Each named turn below is shown by a few rows before and after it. Which turns, in which order, take the first row of each later pair to the second? The first pair is answered.
X:
[ -3 -18  11  -5 -10 -10   6  12   5  -6   5  -6  20   7  -5   3   9  -1
  -9  -1   5  -5   7  -8   1  -1 -10  -6  -5   6  10   0  -5  -7  -7   7
  -3  11   3   6  16 -14   6 -11] -> [ -3  -4   8 -10   0 -11  16  -2   6 -11  17   9  12   7  -7   5   1  -8
  -4 -16 -15   0   0  -1  -4  -6 -13   6   1   3   6   8  -8  -7  -4  -1
   2   0   6  -4   2  -3 -13 -18]
[ -8   2  11   1   1 -12  10  -4   3  -2  16   9   0  -2  -5   4   7   2
   0 -12 -14   3  -3  14   2   3  -9  -4  -3   3   5   4  -7  -8 -13  -1
   4 -10  18   6   4  -3   2  -7] -> [  2   5  10  -5   3  -2   4   0   8   3   8   4 -21   0   5   7   4   2
 -20  -9   0  -6  -4  -4  -4  -7  -3   4   1   5   0  13  -8   0   1   2
   9 -14  14  -6  -7 -10   8  -2]
[ -4  21  -7 -25  13  -5   2  -4   2 -21  17  -3  -6   5  11   7   2 -13
 -18   1 -11  -2   4   3  17  -9  -7  -6   4 -26  16  17  -6   3   5   2
  -4 -18 -12  -2  16  -1  10   6] -> [ -3  12  -5 -21   7  -4  -4   4   0 -17   9 -13  -2   4  11   6   8 -10
 -21   9   1  -5   9   0  20  -5  -7 -13   2 -24  17  13  -4   2   2   7
  -8 -12 -16   5  24  -6  21  10]
[ -1  -4   4  -3   2   6  -3  -8 -17  -5  -3   7  -2   4 -10   2  -2  -7
  -1   7  -8  -1  -1   8   3  10   3 -10  -7  -1  -4 -11  -2 -10  -7  -1
  13  11  -1   4   6  -6 -10 -10] -> [  2   2   2  -6   5   9  -2 -11 -14  -3  -3   9 -15   4  -7   4  -6  -9
  -9   4  -8  -3  -3   1  -2   5   4  -2  -3  -2  -7  -5  -3  -7   0  -4
  16   4  -1  -6  -2  -6 -13  -9]
K:
[ -2  20 -10   7  -6   4  12   4   5  12 -12  -3   7  -3   4   4  -8  -4
  11   3   0   7   7   8  -9  -6  10  -1  -8   5 -11   1   8   2   2   6
 -20  -2   8 -12  17  23  -7  12] -> [  0  24  -6   9  -5   6  12   3   8  15 -12  -2  -2  -5   3   4  -9  -5
   6   0   1   6   6   5  -9  -9  11   5  -5   9 -11   7   7   5   6   3
 -19  -6   7 -15   5  21 -10  12]
[  3  -7   8   0  -1   1   4  14   2   1 -11  20 -19 -11  13   2  -2   6
  -7   3 -13   2   2  -8  -7 -10   2   1  -6  -9  -3   5   0   9   2  -5
 -10   2  -4 -18  -4  -7   3   4] -> [  3  -8  14   2  -4  -2   6  18   5   2 -10  19 -19 -12  11   3   1   7
  -8   3 -12   1   2  -5   0 -10   0  -1  -7  -5  -1   6  -1   7   0  -6
  -9   5  -1 -14  -7 -11   5   3]
[ -1   8   8  -1   8   2  -1  -9   5  11   3  -4  -3   1  -1  -5  -1  -1
   7  -6  -4  -2 -12  11  19  -2  -3  -1   6   6  -1   1 -10  -2  -2 -10
  -3  -8   5  -7 -12  -3   3  15] -> [ -3   6  10  -2   5   0  -1  -6   4   9   3  -5   2   1  -3  -7   1   1
   7  -5  -4  -2  -9  12  22   0  -5  -5   3   8   1  -3 -12  -5  -5  -9
  -4  -5   7  -2  -7  -5   5  15]
L:
[ -5  -8  -2  16  -8 -10   1  19   4   1 -13   3   2  13  -1   4   6   1
 -13   7  19   2  -2 -15   3  -3   7   1  -5   2 -13  -9   1   0   5   2
  -3  -2  -2  -2   3  -4  23   3] -> [-11  -7  -7  25  -7  -9   4  10   0   2  -8   6  18  10  -7  -2   4  -2
  11   4  10  12  -3  -2   3   8   8   0  -8  -2 -14 -17   9   0  -3  -3
  -6  -3  -3   3   4   8  14   1]
[ -6   3 -24  14  -6  -5 -25  -6  -9   5 -14  -7  27 -12   5  -9   9   3
   5  10  22  16 -11   4 -15  13  11 -21  -8 -11  -6 -12  17  17 -20  -5
  -2   6  -1  -6   8  -2  17 -10] -> [ -7  17 -27   5   5 -12 -12 -20  -8  -4   1  10  27 -10   3  -7   1  -4
   9  -6  -4  20 -19  15 -21   8   4 -14  -5 -19  -4  -6  13  13 -22 -14
   3  -5   5 -15   3   9  -3 -19]
[ -8   3   7   6  -4   4   4 -10 -18   3  -2   5   1  -2 -11 -15  -8  -4
  19 -11 -11   3  -7   5 -23  11 -16   1   8  14  13  -9  12   3  -6  11
  -9   6  11  18 -12  11   4  -6] -> [ -5  11   8  -6  -1  -1   7  -9 -13  -4   2  11 -12   1  -9  -8  -9  -2
   1 -17 -16  -3 -12   0 -26   0 -19   4  12  12  17   2   3   1  -1  11
  -4   2  14  11 -17   7  -1  -9]
W:
[ -7  -2  17  -2  -3 -18   3   3   8  -5   8   8 -10  -2 -10  11   7   9
 -14 -11  -5  -7  -4   2  12  -5  -9   5   3  15   1   8 -10 -11  -4  -9
   7   2  11   6 -15 -15  -3  -6] -> [ -7  -2  18   2  -3 -16   4   1   8  -4   9   9  -9  -3 -12  10   6   9
  -9 -11  -7  -5  -4   5  13  -4  -8   5   4  15   0   8  -9 -10  -5 -10
   7   1  11   6 -18 -12  -4  -8]
[  0   5  -8  18   2  18  -1 -10 -10  17 -11   0   6  -5   4  -4 -12 -11
  30   4   2  14   0   5 -12   0  19   2   4  -4  -6  -8  12  17   7  -1
   1 -10 -18  -4 -12  20  -3   6] -> [  0  -3  -6  21  -3  18  -7  -2 -11  18 -15  -7   9  -5   5  -6  -7  -7
  28  10  12  12   4   3  -8   3  21  -3   0  -2  -5 -13  13  16   6   2
  -2  -4 -20   2  -5  15   6  10]
[ -2   0  -8  -4   1  -7   4  -6  -4  -9   4   6  10   2   1   0  -1  -5
   7   2 -12   3  -3   7  -2  -5  -2  -3  -7  -6   4  -3  -1  -6  -5  -1
  -1   0   2   1  13   3  -6  -3] -> [ -2   0  -7  -1   1  -8   3  -5  -4  -8   3   5  10   2   0  -1  -1  -5
   8   2 -11   3  -2   8  -1  -3  -2  -3  -8  -5   2  -4   0  -6  -5  -1
  -2   1   2   2  12   4  -5  -4]
[ -8   4  -2   0   2  -2  -2  -6  -6   0   2   0   0  -4   4  -5   2 -11
  -2   1  -3   1  -2   1  -2  -8   2   7  -5  -7   4   2   6  -3  -1   1
  -3  -2  -1  -6   1  12   0  -6] -> [ -9   2  -2   3   2  -1  -3  -5  -7   3   1   0   2  -5   1  -5   1 -12
   2   0  -2   1  -1   3  -2  -5   3   8  -5  -7   3   0   6  -2  -2   0
  -4   0  -1  -4   1  11   0  -5]
Now pairs of rows:
Between the rows of a pair lie 2 to 3 turns.
[  6   6 -16 -18   7  -5   3  -5  -8 -15   3   7   6   9  10   6  -8  -3
  -8  -4 -15   3  -2  -4 -13 -10  -1  -1   0 -20   6  -4  -4  -8   6   3
  -1  -4   1 -12  22  10  -3  -4] -> [ 10  -7 -10 -10  -4   2 -10   9  -6  -7 -10  -9   2   7  12   6   1   4
 -17  11  10  -5   5 -14  -8  -8   6  -6  -2 -11   5  -6  -2  -4   8   9
  -4   4  -5  -5  23  -4  15   4]  K X
[  1  -3 -12   2   0   9  -6  -4  -7   2   0  -7   7   2   3  -7  -6  -4
  12   3  -1   3   3   2   2  11  -2   0  -5  -2  -2 -10   0   8  -5   0
  -2   4  -3   4  -1   6   0   1] -> [  4  -8 -10  -6  -3   3  -9   6  -5  -3  -3  -8   0   3   7  -2   0   2
 -10   7   7  -5   4  -8   2   2  -6  -5  -6  -1   0  -8  -7   3  -4   5
  -1   7   0   3   6  -6  10   1]  L L X
[ -8   8  10  19  -5  10   9 -11   8  12  11   7  -6  -8 -16  -7   2   3
  20 -12 -12   7  -6  15  11   9  -4  13   5  16  -7   8   3   1  -4 -13
   0  -6   5   8 -29   4 -17  -7] -> [-12  -8  16  23 -16   2   2   4   5  10   5  -4   8  -8 -18  -8  14  11
  15  -1   4   2   0  14  20  15  -6  -5  -3  20  -1  -5   2  -7 -14  -5
  -5   8   6  23  -7  -9   1  -5]  K W
[  1  -5  -4   5   5  10  -7   1  -5   3  -7  -7   5  -2   3  -9  -7 -14
   8   4   8  13   0  -6 -11   8  13   2   3  -9   3  -4   8  15   7   6
  -7   5  -6  -6  -1   8   1  11] -> [  1   4  -6  -5  12   3   0  -5  -4  -6   0   3  -1   1   4  -4 -13 -14
  -1  -5  -6  12  -5  -5 -17  -1   7   6   6 -14   6   2   1  10   9   4
  -2  -2  -1 -13  -4  11  -9   5]  W L L
[  8   9   1 -12   3  -3  -6  11  -8  -5  -1   6 -22   0   7   5   0   3
 -15   1   3 -12  -3  -7 -16  -4  -5   0   7  -6  -4   4   3   4   4  11
  -1  -7  -9  -8   1 -10   4  -3] -> [ -2   2   1  -3  -1  -9  -4   9 -14  -9   5   8   8  -3  -2   0   5   3
   8   0  -6  -3   0  13  -9   9  -9 -12  -1  -8   0 -11   7  -3 -13  11
  -6   0  -6   7  19  -4   4  -6]  X L
[  4 -25  -5   2  -5   9 -20  15 -10   3  -7 -20  10   0   7  -2  -1   7
   0  17  26  -6  22  -9   3  14  11  -5  -9   0  -3 -13   8   4   7   3
  -7  10 -11  12  13   0  17   0] -> [  2 -10 -17   2   7  13 -10  -6 -15   1   4  -6  20   1   5  -7 -15  -7
  28   4  -1   9  18   8  -6  18  12   6  -7 -11  -5 -13  15   8   5  -6
  -7  -2 -11   2   7  24  -7  -3]  K L
[-10   5   6  14   2  -1   8   0  -6   7  13   0   8   3 -17   1  -2   3
  11 -16 -10   1  13   8  10  10  -1   8 -13   8   9  -7   4  -5 -13 -10
   0 -13   6   7 -12 -13 -12  -1] -> [ -1   2   8   5   0  -1   1  10   0   7   4  -5 -16   6  -8   8   2   7
 -20 -10   9 -12  15 -12   6  -3   1  11 -10  11   9   2  -3  -3   0  -6
   3 -11   4   0 -14 -27   2   4]  L X
[ -8   4   7   8  -1   2  12  -4   5  -3   3   5  14   2 -15  -4   0  -9
  24  -2  -8   5   0  11  17   5  11  -2   4   2   1 -12   2   1  -9  -2
  -3   7   8  -2  11   4  -8   3] -> [ -4   9   2   5   4   9  12 -10   4  -1   2   6   8   3 -10  -4  -5 -14
  25  -3  -9   7  -1   9   9   4  15   4   7  -1  -3  -8   4   5  -2  -4
  -3   1   3 -11   6  11 -12   5]  K K
[  9   4   2  -9   3   0  -1   6   3  -2  -9  -2  -7   1  11   5  -8  -3
 -13   1   6  -8  -3  -9   1  -9  -5  10   5   4  -2   7  -8   2  10  -3
   2 -10  -3 -15  -6  -1  -1   2] -> [  3  -6  -5  -3   0   0  -7  11  -8  -2 -12  -8  17   1  12  -2  -7  -2
   2  10  10  -3   3  -1   0   3  -2  -3  -3  -2   1  -9  -1   1   0   3
  -5  -1  -6  -2  17   3   6   5]  X K
[  2  17 -13  -1  -7  -6   8 -19   1  -6  -2   2 -14  -1  12  18 -14   4
  -6   1 -16   2 -18   9  -6   4  -2   9  18  -3  -8   5 -16  10   4  -6
  -3 -14  -5   4   4   4 -12   5] -> [ -3   9 -17   5 -12  -4   2 -16  -7  -4  -6  -4   9  -1  14  13 -11   4
   9   9 -11   8 -11  15  -6  16   2  -4  12  -7  -5  -9  -9   8  -3  -1
 -10  -6  -9  14  23   8  -5   9]  X X K
